In the data rows, the value 128 means zero.
Here are some points, one per row:
[ 71 127 158 115 162 192 124 153 148 156 122 140 149 127 117 162 168 174
  87  88 153 186 131 151 171 107 193 117 125 181 167 112  83  84 169 137
 122 158 129 173 114 101 136 126 125 136 156 175 115 127 126 133 147 118
 148 126  85 145 137 139 141 135 133 148]
[ 85  89 149 108 130 164 114  93 129  67 100 113 106  70 169 185 151 117
 111 130  76  62 151 129  81  84  99 110 149 164 161  73 138 107 129  54
 135 117 117 118  69 209  91  71  54 116  82 175  97  20 120 120  99 131
  33 155 129 154 156 182  53  87  91 162]
[167 176 158 153 103 103 123  96 211 121 182 125 102  92 133 141 138 100
 139 131  93 150 132 182 190 108 104 201  99 149 133 150 131 101  98 100
  99 106  98 163 102 103  72 170 135 112 131 109 108 131 131 156 114 112
 156 172 115 179 194 139 191  96 111 115]
[128 172 111 183 108  82 117 126 194 132 133 121 138 111 102  94 115 103
 138 104 129 158  92 141 150 114  93 151 107 114  98 139 137 120  97 148
  91  94 103 131 114  47  90 150 171  94 166 130  90 154 177 129 138 124
 183 155 155 111 149 107 169 109 125 132]
[ 82  99  61  64 108 105 117  97  68  95 132 125  72 177 106  56  86 123
 128 169 127 117  94  88 114 138 162 116 100 119  72 149 112 130 133 168
 112 143 164 144 176 120 140 100  87  93  60  95 141 127 115  53 131 151
 131 114  91  72 114  46 105  83 159 103]
[144  95 166  97 186 148 134 116  88 110 117 129 130  36 135 182 131  83
  58  84 109 132 132 141 131  67 103  77 120 189 178  84  59  94 137  60
  99 121  82 157  73 104  76  57  75 132 119 164  71  70  55  89 113  67
  69 114  99 150 134 185  56  88 100 144]
[101  91 164 121  68 161 114 167 142  97 158 124 165 126 106 127 102 138
  65  56  89 152 121 113 156 153  84 103 114 113 148  92 153 139 186 132
 126 156 109 150  98 165 112  81 148 202 149 103 101 101 123 111 184  68
 104  88  61 131  82 144 150 160 106 119]
[105 105 142 113 120 149 121  92 143 107 100 119 121 112 152 156 118 101
 129 145 100  95 118 110 103  98  94 119 129 141 139 110 141 106 133  71
 135 121 148 109 100 161 129 116  76 116 119 156 133  62 121 123 109 140
  93 141 121 137 130 147 113 106 121 144]
[ 87 136 136 102  88 167 150 193 140 185  77 186 148 153  83 172 172 109
 138 156 191  92 192  93 137 189 132 114 216  78 156 139 183  96 160 155
 186 184 124  83 134 162 111 161  94 100  77 107 187 150 115 153 139 122
 144  63 119 142 119 157 157 134 125  49]
[162 157  93 150 116 111 135 108 105 142 115 137 108  93 107 125 106 100
 144 130 103 137 119 135 108 106  94 131 106 152 129 125 126 134  82  94
  98 102 112 132 124  93  77 140 153 133 119 109 131 133 117 172 118 103
 149 121 132 136 138 121 136 135 115 109]
[ 91 130 137 115 103 150 135 203 126 191  66 174 122 183  71 160 171 130
 131 170 225  78 190  73  97 191 144  85 188  69 130 142 176 133 154 162
 178 171 119  76 142 136 137 166  99 110  61 111 203 152 114 165 130 126
 129  58 125 114 113 146 154 119 147  51]
[189 114 141  85  79 184 144 187 101  89 103 195 208 157 121 159 167 170
 113  81 117 156 182  51 147 181 130  74 154  78 137  99 143 140 138 145
 167 213 177 132 121 174 119  87 100 183 119  83 136 130 110  97 181 111
  99  66  98 147 106 149 151 141  76 119]
[172 142 127 137 166 114 110 139 107 121 113 113 123 135 176 154 111 164
 173 141 149 111 115 149 113 125 145 118 115 147 137 132 135 119 109 115
 140 103 143 135 163 164 157  97 138 129 175 175 116 120 174 146 138 151
 106 143 164 134 174 135  88 151 132 184]
[175 191 112 137 115 151 144 115 172 161 144 152 111 100  81 137 133 101
 137 128  99 196 133 158 174 107  71 188 126 167 156 146 127 123  97 134
  81 118  90 189 121 104  45 159 189 152 126 113 124 165 103 202 136  91
 176 156 125 188 184 138 196 146 108 102]
[138 149  56 140 101  96  55  94 132 102 152 103 133 135 125  83 121 163
 154 149 121 104 109 132 111 130 156 139 116 130 112 153 137 144 131 174
 110  89 119 136 149 124 146 173 106 128 131 164 125 114 146 119 138 170
 102 150 131  93 134  95 110  96 118 154]
[123 101 113 119 110 100 148 111  80 154 112  96 103 145 122 130  98  99
 136 154 144 104 119  90  85  99  50 149  97 121 157 135 136 147 102 130
 164 134 104  99 146 141 151 143 122 105 127 117 163 142  64 123  64 131
 132  71 138  89  85 145 111 133 132 102]
[ 35  59 183 154 126 119 173  74 142 145 168 150 113 116 126 152 105  82
 108 127  96 101 108 137 168 106  84 154 129  77 128 123  95 143 148  85
 102 154  92  47  74  91 106 159 157 122 176  59 146 103  82 111  78  49
 165 134 127 132  81 108 153 184  68  68]
[167 119 109 179 156 100  94  88 127  87 117  70 141 105 197 158  42 110
 144 168  88 104  90 151 163 106 152 130 104 177 105 133 103  99 122  97
 119  47 114 143 136 141 175  78 154 106 140 175 116 155 138  97 138  98
 145 161 170 116 199 110  71 138 153 144]
[109 149 188 167 200 155 147  90 153 142 158 152 132  18 130 163 113  54
  81  90 108 175 111 171 188  47  82 154 147 170 147 120  78  78 176  89
  51 123 117 147  13 103  86 104 155 115 167 159  76 141  47 124  94  45
 187 143 121 170 163 129 149 121  80 140]
[171 182 160 183 153  86 161 122 158 151 159 147  79  96 142 124 120 113
 164 123 155 131 129 201 173 106  80 185 105 120 131 122 157 140  73 116
 102  80  84 124 133  88  99 165 184 111 175 128 105 138 127 169 116 128
 151 170 180 143 165 125 142 128 122 136]
[ 65 131 109  83  86 161 189 178  77 152  43 173 156 110 151 169 174  92
  67 183 159 106 200  98 132 179 124  80 253 149 126  74 184 123 175 165
 198 134  98  99 105 163 130  86  77 173 131 104 112 158 109 113  89 132
 103 159 119 143 109 135 138 105 174 119]
[ 94 135  95  99 149 174 133 102  84  91 136 112 164 165 140  88 120 174
 101 114  97 153  79  93 137 117 194 102  90 144 113  87  51  44 175 124
 118 165 244 116 163 129 148 149  95 139 143  91  94 123 156  46 162 154
 116 126  66 104  81  42 149 152  99 117]
[161 146 137 155 130 138 128 138 142 125 113 122 116 116 146 142 191 139
 127 135  95 142 128 161 127 127 146 140 116 123 139 135 138 146  78 107
 164  97  90 158 123  74 139 108 139 113 156 126 139 100 158 154 126 149
 134 149 147 131 151 118  98 108 142 131]
[154  94 147 140 120 114  66 148 156  97 166 149 158 174 114  72 169 176
 132 111 136 109 143 116  97 169 148 110 157  96  69 180 134 156 155 187
 155 146 128 128 119 124 165 133 137 183 101 159 177 139 128 157 199 160
 112 104 118 166 114 173 153 148 153 147]
[127  99 123 137 166  60 134 119  81 195 112  66 101 173 103  74 105 141
 174 149 166 111  99  97  70 153 161 102  69  97 120 135 128 164  74 135
 122 129 132 104 211  87 171 142 162 107 103  67 158 181 160 138 101 177
 156 123 176  47  53 129  93 184 153 108]
[140 171  95 163  80 127 110 159 159 117 104 117 146 121 136 114 114 107
 141 106 128 144 119 145 160 132 130 147 143 121 108 123 155 118 122 142
 125 104 120 145 130 123 104 133 116  94 129 177  72 119 180 126 184 128
 144 143 122 146 175 135 149  73 124 157]
[151 115 143 123 130 122  50 123 158 139 153 121 153 149 111  88 172 174
 127 128  98 128 116 138  86 145 144 146 136 118 118 144 138 155 160 167
 168  84 128 132 120 133 157 135 146 166 124 163 167 140 135 144 166 141
 100 136 148 178 122 177 157 171 155 143]
[174 122 141 140 174  70 134 124 130 126 121 110 104 126 167 118  91 128
 166 129 188  85 116 160 118 113 130 145  92  92 105 102 135 171  81 104
  95 102 121  86 162 123 150 121 163  94 173 142 135 123 140 140 108 154
 121 148 181  83 103  96  93 153 141 161]
[ 95  96 103 108 121 139 163 112  92 166 105  91 113 165 102 134  89 111
 128 163 142 101 125  69 116 127  96 110 100 108 129 139 106  95 118 146
 144 156 140  94 168 118 138 178  89 118 128 112 122 152 122 104  78 143
 127  97 120  90  83 124 160 125 131  90]
[145  93 153 111 143 159 147 140 108 104 169 157 185 149 145 161 147 150
 122  73  95 161 127 127 100 129 110  86 118 121 161  83  88  92 127  84
 112 204 213 115  93 149 100 129 129 164 151  67  87 116 122  76 138 119
 103 112  79 132 102 100 142 162  46 106]
[146  72 157 109 113 150  91 176 140  99 156 161 185 166 133 102 171 159
  79  96 109 114 169 129  89 174 125 121 148  92 121 142 140 137 162 158
 158 135 111 130 112 150 159 125 126 175 127 133 176 130 119 119 162 119
  81  87 105 160 106 116 137 150 122 129]
[146 160  83 112 104  84 139 114 115  97 163 105  59 135 100  65  84 114
 159 155 138 143 118 141 111 131 182 144 131 134  46 162 122 217 102 150
  71 116 126 133 156 119 138 125 151 148  74 118 118 140 132 111 118 160
 127 162 136  90 143  99  97  76 170 157]
[125 121 121 123 174 120 172 114 121 169 131  89 108 173 116 108 104 121
 137 178 163 108 108 137 112 126 123 149 113 138 167 164 145 143 135 143
 157 125 145 119 175 137 190 171 129  81 121 114 151 120 135 135  90 134
 147  95 148  97  96 174 105 151 190 119]
[117 159 148 145 138 146 122 155 150 133 111 109 155 141 142 138 205 182
 140 117 112 186 130 133 108 156 201 104 124 157 148 175 109 157  97 132
 156 134 120 185 161 103 159 100 162 122 127 154 167 177 195 180 152 176
 163 148 163 135 148 131 119 132 151 156]
[150 151 121 121 183 109 124 136 125 136 116 132 129 149 195 145 101 164
 166 123 188 113 141 136 123 138 161 148 148 139 128 133 151 141 147 130
 142 106 199 136 150 208 183 141 126 107 167 168 116 140 161 151 108 167
 127 158 157 112 121 121 103 144 154 202]
[118 159  68 117  99 100 148 103 105 110 183 125  74 110 106  70 106 143
 166 125 119 163 125 134 160 131 183 158 125 123  88 152 131 170 124 169
 108 138 150 142 157 137 123 127 142 131  78 106 130 115 152 122 122 157
 146 158 134 112 142  93 119  84 181 143]
These points spread out most along one direction. Take the direction at right angles to it along which they spread out most. Go by this last direction. Where along it does each point below lie, from 0 to 99? 50 is the average, and the first point above lies past it. One standard deviation of the points above along it is 16.
[146  72 157 109 113 150  91 176 140  99 156 161 185 166 133 102 171 159
  79  96 109 114 169 129  89 174 125 121 148  92 121 142 140 137 162 158
 158 135 111 130 112 150 159 125 126 175 127 133 176 130 119 119 162 119
  81  87 105 160 106 116 137 150 122 129] --> 61
[125 121 121 123 174 120 172 114 121 169 131  89 108 173 116 108 104 121
 137 178 163 108 108 137 112 126 123 149 113 138 167 164 145 143 135 143
 157 125 145 119 175 137 190 171 129  81 121 114 151 120 135 135  90 134
 147  95 148  97  96 174 105 151 190 119] --> 34
[ 71 127 158 115 162 192 124 153 148 156 122 140 149 127 117 162 168 174
  87  88 153 186 131 151 171 107 193 117 125 181 167 112  83  84 169 137
 122 158 129 173 114 101 136 126 125 136 156 175 115 127 126 133 147 118
 148 126  85 145 137 139 141 135 133 148] --> 64
[167 119 109 179 156 100  94  88 127  87 117  70 141 105 197 158  42 110
 144 168  88 104  90 151 163 106 152 130 104 177 105 133 103  99 122  97
 119  47 114 143 136 141 175  78 154 106 140 175 116 155 138  97 138  98
 145 161 170 116 199 110  71 138 153 144] --> 39
[138 149  56 140 101  96  55  94 132 102 152 103 133 135 125  83 121 163
 154 149 121 104 109 132 111 130 156 139 116 130 112 153 137 144 131 174
 110  89 119 136 149 124 146 173 106 128 131 164 125 114 146 119 138 170
 102 150 131  93 134  95 110  96 118 154] --> 32
[162 157  93 150 116 111 135 108 105 142 115 137 108  93 107 125 106 100
 144 130 103 137 119 135 108 106  94 131 106 152 129 125 126 134  82  94
  98 102 112 132 124  93  77 140 153 133 119 109 131 133 117 172 118 103
 149 121 132 136 138 121 136 135 115 109] --> 47
[150 151 121 121 183 109 124 136 125 136 116 132 129 149 195 145 101 164
 166 123 188 113 141 136 123 138 161 148 148 139 128 133 151 141 147 130
 142 106 199 136 150 208 183 141 126 107 167 168 116 140 161 151 108 167
 127 158 157 112 121 121 103 144 154 202] --> 37
[ 95  96 103 108 121 139 163 112  92 166 105  91 113 165 102 134  89 111
 128 163 142 101 125  69 116 127  96 110 100 108 129 139 106  95 118 146
 144 156 140  94 168 118 138 178  89 118 128 112 122 152 122 104  78 143
 127  97 120  90  83 124 160 125 131  90] --> 46
[189 114 141  85  79 184 144 187 101  89 103 195 208 157 121 159 167 170
 113  81 117 156 182  51 147 181 130  74 154  78 137  99 143 140 138 145
 167 213 177 132 121 174 119  87 100 183 119  83 136 130 110  97 181 111
  99  66  98 147 106 149 151 141  76 119] --> 74
[ 65 131 109  83  86 161 189 178  77 152  43 173 156 110 151 169 174  92
  67 183 159 106 200  98 132 179 124  80 253 149 126  74 184 123 175 165
 198 134  98  99 105 163 130  86  77 173 131 104 112 158 109 113  89 132
 103 159 119 143 109 135 138 105 174 119] --> 69
[145  93 153 111 143 159 147 140 108 104 169 157 185 149 145 161 147 150
 122  73  95 161 127 127 100 129 110  86 118 121 161  83  88  92 127  84
 112 204 213 115  93 149 100 129 129 164 151  67  87 116 122  76 138 119
 103 112  79 132 102 100 142 162  46 106] --> 73
[140 171  95 163  80 127 110 159 159 117 104 117 146 121 136 114 114 107
 141 106 128 144 119 145 160 132 130 147 143 121 108 123 155 118 122 142
 125 104 120 145 130 123 104 133 116  94 129 177  72 119 180 126 184 128
 144 143 122 146 175 135 149  73 124 157] --> 47
[161 146 137 155 130 138 128 138 142 125 113 122 116 116 146 142 191 139
 127 135  95 142 128 161 127 127 146 140 116 123 139 135 138 146  78 107
 164  97  90 158 123  74 139 108 139 113 156 126 139 100 158 154 126 149
 134 149 147 131 151 118  98 108 142 131] --> 45
